One turn moves each row of this set onto another row. After a few examples, where does it send each row asked below?
j26: [-2.38 -4.30  2.18 -1.03  1.99 -0.29 -1.01  0.39 -3.60 -0.30  3.01 -1.46
 -0.94 -0.29]
j717: [-0.14 -2.16 -0.55 -1.95 -1.73 -0.77  1.70  1.13  1.83  1.34  2.33 -5.37
 -0.30  1.13]
j817: [-1.76  0.51 -0.34  0.82 -0.45  0.29 -0.90 -3.94  0.65  1.03  0.03 -0.38
 -2.11 -0.33]
j656: [-1.88  0.03 -1.07  2.79 -0.66  2.13  0.89  3.77  0.77  1.04  0.18 -3.58
  1.60 -2.77]
j661: [-0.59 -0.33 -1.63  0.43  0.67  2.72  0.64  3.26  0.36  1.03 -0.74 -3.66
 -0.45 -2.82]
j770: [ 0.25 -2.65 -0.90 -1.05 -0.65 -2.13  3.74 -0.16  1.31  1.03  3.51 -4.16
  0.20 -0.20]
j48: [-2.29 -1.96  1.56  1.96 -0.24 -2.92 -0.31 -1.78 -0.98 -2.21  2.28  2.11
 -0.24 -1.33]
j257: [-2.14 -1.45  2.35  2.33  0.71 -2.02  3.26  3.42 -1.35 -1.19  3.54 -3.54
  1.24  0.18]
j786: [-3.47 -3.03 -1.40 -0.17 -0.76 -1.20  2.31 -1.76 -1.52 -3.57  1.98 -3.92
  0.79 -2.45]
j838: [-2.35 -0.45 -4.34  2.65 -0.36 -2.61  1.35  0.36  1.22  0.23 -1.41 -0.19
  1.70 -0.54]
j465: [-4.50 -2.27 -0.90  0.14  1.75 -1.30  1.11 -2.02 -1.81 -2.15  1.21 -4.30
  0.47 -3.06]
j901: [-2.20 -1.03  2.72  1.81 -0.36 -3.21 -0.66 -0.81 -1.40 -0.93  2.05  1.84
 -0.14  0.53]
j105: [-3.08 -2.73  0.39  2.67  1.72  0.14 -0.24  2.61 -2.04  0.84 -0.30  1.43
  0.88  1.61]
j273: [-2.68 -4.40  1.83 -1.63  2.05 -0.29 -0.01 -0.47 -2.29 -0.07  2.29 -2.69
 -2.01  1.22]
j748: [-2.36 -2.02 -3.65  2.17 -1.31 -1.89 -0.22 -0.41  2.19  1.51 -0.28  1.13
  1.17 -1.06]
j261: [-2.20 -1.12  0.89  1.09 -0.12  1.03 -0.55 -4.35 -0.55  0.97 -1.44 -2.05
 -0.81 -0.98]
j893: [-3.29 -1.70  1.15  4.01  2.14  0.64  0.14  1.52 -0.78  1.94 -1.36  0.64
  0.67  1.04]
j83: [-3.50 -2.46 -2.31  0.29  1.32 -0.61  2.20 -1.21 -2.75 -2.31 -0.34 -4.27
  0.24 -2.41]
j17: [-0.21 -2.90  0.21  0.02  0.14 -0.73 -0.48  4.76  1.71  1.89  2.86  0.90
 -0.39 -1.00]
j699: [-2.34 -2.65  2.43  1.66  0.42 -2.67  3.21  3.22 -2.30  0.15  2.95 -2.49
  1.07  1.44]
j587: [-2.13 -1.04 -3.79  2.38  0.47 -1.05  0.66  0.71  2.30 -0.47 -0.70  0.78
  2.66 -0.31]
j159: [-1.62 -0.28  0.22  0.58 -0.01  2.42  2.25  3.80  1.50  1.29 -0.62 -3.35
 -0.30 -2.77]
j751: [ 0.90 -0.94 -0.92 -1.18 -1.41 -3.09  2.94  0.06  1.94  0.26  1.87 -4.49
  0.01 -0.18]
j795: [ 0.11 -2.25  2.55  0.35 -0.40 -0.66 -0.24  4.62  0.34  1.05  2.25  0.96
  0.13 -1.27]
j20: [-0.01  0.05 -0.10  0.16 -0.26 -0.14 -1.18 -3.67  0.11  0.95 -0.86 -1.14
 -1.71 -1.83]

j261 moves to j748
j893 moves to j17
Where do these go?
j661 moves to j751
j26 moves to j901
j465 moves to j817

